In the rows, 128 means zero.
Families of rows that turns and mirrors carry onto each other, the same ones carrying the whole set onto itself: the rest of each named row's family, in list order
4 families of 8 rows
lovaz: [128 137 107  80 136 111 133 139 116 120 137  90 134 135 125 124]
robos: [127 116 123 147 136 133 116 141 144  93 114  94 137 104 106 129]
zeku: [144 143 127  91 159 107 119 124 125 120 120 121 137  91 141 123]
guzu: [129 140 129 107 112 117 144 107 104 154 136 160 114 145 151 132]
momos: [128 160 111 100 131 100 105 114 138 135 128 108 150 129 126 117]
boz: [128  96 142 153 118 151 155 133 110 113 122 145 101 119 131 145]
Nis: [121 155 134 135 111  88 112 102 124  95 122 152 129 136 134 135]
sepu: [142 144 149 110 126 118 110 116 124  81 111 139 116 139 110 112]
Vudus: [146 129 112 142 129 122 108 164 113  97 112 123 116 124 100 121]
Veva: [127 116 101 117 109 103 121 157 137 118 114 141 108 107 159 119]
Bebi: [107 140 134 113 113 105 174 102 126 121 117 151 134 135 127 149]
Zagu: [ 92 109 113 149 142 129 143 133 111 154 125 104 129 120 142 145]
deba: [129 140 151 136 139 147 139  91 111 130 136 111 142 142  99 142]
Leni: [121  95 128 108 110 110 129 121 122 131 123 137 116 101 156  94]
roze: [113 113 126 163  90 143 141 124 124 127 129 132 114 157 117 139]
dad: [136 113 128 166  95 131 122 110 132 128  92 145 108 119 122 139]
Sanub: [121 143 123  87 153 120 139 137 117 120 159 107 143 130 135 123]
Lor: [149 117 118 139 135 145  86 146 122 127 134 102 118 114 130 112]
goka: [132 121 109 126 158 137 149 123 114 148  98  99 125 122 157 132]
tipo: [118 129 136 131 163 112 145 118 141 118 144 116 139 148  92 133]
sisa: [125 134 143 127  90 112 111 124 133  99 153 153 126 126 100 129]
kig: [118 102 123 100 109 111 111 113 111 122 118 143 139  92 152 113]
kug: [164 147 140 104 106 120 117 115 137  93 125 149 121 129 115 117]
zek: [139 128 116 122  86 139 114 129 106 131 108 137 114 101 165 129]
tugi: [135 162 125 146 138 140 130 126 125 116 128 116 134 148 100 167]
sov: [135 101 119 118 137 162 148 144 123 153 129 100 122 112 123 126]
Pobo: [114 112 103 144 123 132 149 131 124 167 139 114 135 109 147 149]
Siv: [139 154 130 153 139 139 149 134 137 126 132 110 113 156 106 148]
dilo: [125 133 144 108 128  97 163 110 113 145 111 152 142 138 126 145]
dib: [129 119 145 173 113 139 127 108 133 128 113 163 117 114 132 138]
Lesu: [110 127 140 111 120 127 152  82 136 150 138 129 135 125 156 140]
Bup: [131 123 108 146 119 154  96 137 134 103 139 101 108 111 131 116]

The rest of the family of Bebi: sepu, dad, Sanub, Lor, kig, Pobo, Siv
The rest of the family of Vudus: zeku, Nis, roze, tipo, zek, sov, Lesu

Families of rows that turns and mirrors carry onto each other, the same ones carrying the whole set onto itself: the rest of each named row's family, in list order
5 families of 4 rows
sav: [137 107 153 137 124 135 111 114 120]
bir: [ 79 131  97 118 122  96 114 137 124]
tul: [ 82 115 123 138 114 125 146 149 140]
Niv: [110 107 127 153 120 153 112 145 133]
nam: [111 148 158 162 106 117 118 114 102]
gonur: [112 123 129 163  94 128 145 135 148]
tufe: [130 120 122 121 132 111  82 109 109]
Lin: [113  94 109 154 112 128 151 141 125]
Pez: [ 95 148 143 173 105 128 119 133 109]
Sovuf: [139  94 131 137 117 108 147 111 112]
Kuvol: [102 122  97 137 128 129  83 140 120]
donil: [ 93 139  86 150 101 107 113 139 137]
pitaz: [110 126 130 106 125  81 119 105 114]
Nuf: [106 157 139 154 112 102 101 112  94]
zigu: [101 108  77 141 120 106 123 139 114]
gakek: [140 126 147 140 100 101 135  99 131]
fuliv: [129 107  98 123 125  86 119 109 100]
kedi: [122 143 105 128 108  79 103 103 121]
Vobi: [ 90 157 123 164 110 114 100 130 101]
divif: [114 111 157 125 116 110 151 117 130]

The rest of the family of Nuf: nam, Pez, Vobi
The rest of the family of sav: Niv, tufe, Kuvol
The rest of the family of tul: bir, pitaz, divif
The rest of the family of donil: gonur, gakek, kedi

Families of rows that turns and mirrors carry onto each other, the same ones carrying the whole set onto itself: the rest of each named row's family, in list order
5 families of 3 rows
zaveb: [ 59 133 135  90 152 104 152  86 118 142]
Nubot: [ 65 172 135  96 113 125 125  81 133 118]
piru: [ 90 159 119 105 139 140 107  92 174 131]
Baf: [ 79 170 124 121 117 139 131  79 139 112]
salun: [107 169 127 123 167 146 141 130 140 107]
zipak: [ 87 154 129 129 158 131 169 106 109 111]
dade: [ 93 156 143  76 130 122 101  99 154  94]
teduk: [ 78 171 142 109 147 124 160 114 101 104]
dafa: [112 147 135  88 168 131 160 135 138  94]
Piv: [103 162 130  78 124 138 120 105 170  98]
fop: [ 90 124 121 104 184 122 142 107 151 147]
rakof: [ 85 115 143  68 167 101 125 102 142 120]
Vop: [ 92 116 128  67 160 114 141 100 163 131]
Mitad: [104 150 150  88 166 120 137 130 123  83]
sog: [ 68 126 122 109 149 116 149  72 134 144]

The rest of the family of sog: Baf, zipak
The rest of the family of rakof: dade, Mitad
The rest of the family of teduk: zaveb, Nubot

